Each path below is one point turned by a fixed rotation once a step. After each direction that follows a path, write how fast that rotation turns it, in degrees per step (0 if it stays still).
Each turn is a multiple of 5 degrees from 10 to 175, or 0.
Each row of a path follows its step; steps can be skipped.

step 7: -9 4 16 10 -5 12 8 11 9 13 12 1 -1 2 7 -1 12 -7 -20 2 -8 7 -10 17 6 -14 19 17 3 5 9 0 11 -12 10 -5 10 20 -7 10 -8 2 -8 0 -15 -3 -5 -11 18 -3 0 -7 6 3 -6 -14 -4 7 -9 -14 -1 13 10 9 0 3 -16 -3 2 8 -10 5 2 3 -3 6
step 8: -8 -1 7 0 7 -7 5 8 -3 20 0 10 10 21 11 -1 -3 6 12 -1 -3 12 -1 -15 11 12 4 -22 4 6 -8 19 -3 8 7 -5 1 -3 6 16 -11 7 -4 23 4 11 4 5 -11 3 3 6 14 2 1 -4 5 -6 18 -18 10 11 -2 8 5 -17 2 10 -12 -12 1 1 6 2 -1 -2
step 17: -5 17 -2 -3 -8 11 0 -7 2 -4 -16 3 4 13 12 -3 -12 -6 5 1 -11 10 8 -2 7 -4 14 21 -5 -17 8 11 6 0 5 26 7 9 1 -9 9 -15 -7 -14 1 11 -5 11 3 0 7 -21 19 -2 -5 0 -13 6 -2 1 -7 -5 3 7 -5 4 -4 -10 -3 20 -6 0 13 -6 -7 -6
step 18: 4 -5 -5 14 6 -4 -4 1 -9 15 13 -4 10 1 -7 -8 -4 -20 -1 -8 6 3 2 -10 2 9 10 -9 -4 1 2 2 1 0 -6 -5 6 -2 1 19 -12 -2 -7 -5 -14 -11 -22 18 14 -19 7 -3 -2 -7 2 -4 -1 -2 9 -23 2 -18 7 15 1 5 8 3 -7 -3 -17 -13 -11 10 -7 14
step 19: -2 -6 -1 -8 4 -9 -10 -16 5 5 3 13 5 14 -3 10 13 3 0 -13 -21 14 -13 1 -19 2 2 2 -3 18 -5 3 -4 1 11 9 5 11 -13 -4 -9 24 1 3 -11 10 2 4 -14 0 11 -14 -12 11 2 15 -11 1 -7 -14 -9 12 12 -3 2 -8 -4 0 -8 4 11 5 -7 -9 -7 2
step 20: -16 -16 5 0 -12 9 13 -14 -7 -5 -2 2 11 -1 10 -2 -6 2 -1 7 7 1 -7 -3 11 -13 10 5 -3 -3 4 15 -14 -1 -1 26 15 15 -3 -13 5 -13 -9 7 -2 4 1 -9 -9 -15 -6 10 10 -7 -3 1 4 -4 8 -7 -6 13 -4 5 17 6 11 16 -1 6 -1 -20 11 0 -10 14
step 27: -9 1 7 -16 6 -5 10 -9 9 -8 1 18 -4 11 6 -12 -2 8 8 -4 -6 12 -3 11 8 3 27 6 -2 0 15 1 7 -8 9 6 -6 2 -8 13 5 2 1 18 -5 15 8 -3 -12 1 1 -9 -2 0 -12 -1 6 21 -3 -12 6 8 0 2 7 -15 -5 4 -24 0 11 -12 0 -12 -7 -1
step 40: 5 2 10 -6 6 -1 3 -3 -8 5 -6 -12 15 19 -5 3 0 -9 2 5 10 1 -17 -10 6 -3 1 17 -1 -4 7 17 5 -3 6 -4 22 -8 -10 12 -7 -6 6 12 3 0 0 3 7 -5 5 6 7 -19 11 -13 -11 15 18 18 -5 -7 -8 11 0 4 -3 -5 -18 5 7 -15 18 -5 11 4
step 43: -1 -1 2 10 4 0 15 20 -3 11 3 4 -2 13 -13 0 -9 -4 -4 12 4 23 -1 -9 11 -9 11 4 -12 9 12 10 8 4 14 -7 7 -3 0 -4 4 0 -21 -3 -1 -2 2 2 -8 0 3 26 23 -3 -1 -3 -7 10 17 -19 4 -2 6 -1 7 -9 1 -1 -5 -9 10 -9 -2 -16 -1 -2
Directions:
-1 0 2 -5 2 -3 3 -1 2 -4 0 4 0 -2 2 -5 -2 -1 -3 -2 -1 2 2 2 4 -2 -1 -2 -1 -3 0 1 5 -2 -1 -4 0 2 3 2 2 -1 -2 -2 1 -3 -2 1 -1 3 0 2 4 1 -1 0 -1 3 -3 2 -3 -1 -1 1 2 1 0 0 2 2 -2 2 -4 -1 -3 -3 : 70
1 -4 1 1 -2 0 -2 -2 1 1 -2 0 -1 0 3 -3 0 3 0 -1 0 -7 1 -2 3 1 4 0 4 -2 -3 0 0 1 5 -3 1 0 -4 1 1 0 -3 0 2 0 2 -3 0 -1 4 -1 4 -1 0 0 1 1 2 2 2 -5 0 4 4 0 -1 3 0 3 -1 -4 1 -1 2 3 : 145
2 1 -2 -1 0 -4 -4 2 1 2 0 -5 0 -1 1 2 -2 0 4 -1 -1 -1 -2 4 1 2 0 -1 0 1 2 -4 -1 3 -2 3 -1 2 3 -3 -1 -3 -9 -2 0 -2 1 0 3 -1 3 1 0 -1 0 2 -6 1 -3 -2 -2 -3 2 -2 2 1 0 0 -2 -3 -1 -2 0 -2 0 -2 : 55
4 0 -1 -2 2 0 3 -2 1 0 -2 0 -7 -2 0 0 0 3 -1 1 3 3 -2 -4 -6 -2 1 0 1 1 -2 -1 -2 2 0 0 2 5 2 -1 1 5 2 0 4 -3 1 0 2 0 5 -1 -2 1 1 5 1 -1 0 1 -2 2 -1 2 1 2 1 -2 2 -3 -4 -1 -1 -2 -1 1 : 110
2 2 0 -3 -3 0 -2 0 -1 -1 2 3 0 2 -1 -2 3 -2 1 0 -2 -5 -4 0 -2 -3 0 -4 2 2 -1 0 1 3 3 0 -1 1 -2 -4 1 -3 -2 0 1 -2 -3 2 -2 1 -4 0 -4 2 3 1 -3 0 4 1 1 0 -2 2 -2 -3 2 2 3 -1 -2 3 -5 -1 -1 4 : 110
5 0 -3 -1 0 -4 2 1 -2 -3 1 -3 1 1 1 3 3 0 2 -1 -3 -3 8 -1 1 -1 1 -2 -1 0 -1 0 0 0 -2 -2 1 3 -1 -1 0 0 0 4 0 3 -1 1 -1 1 3 -3 0 1 0 -4 0 -2 -2 -2 0 7 0 2 0 0 -2 -1 -2 -1 2 0 -3 -5 3 -1 : 130
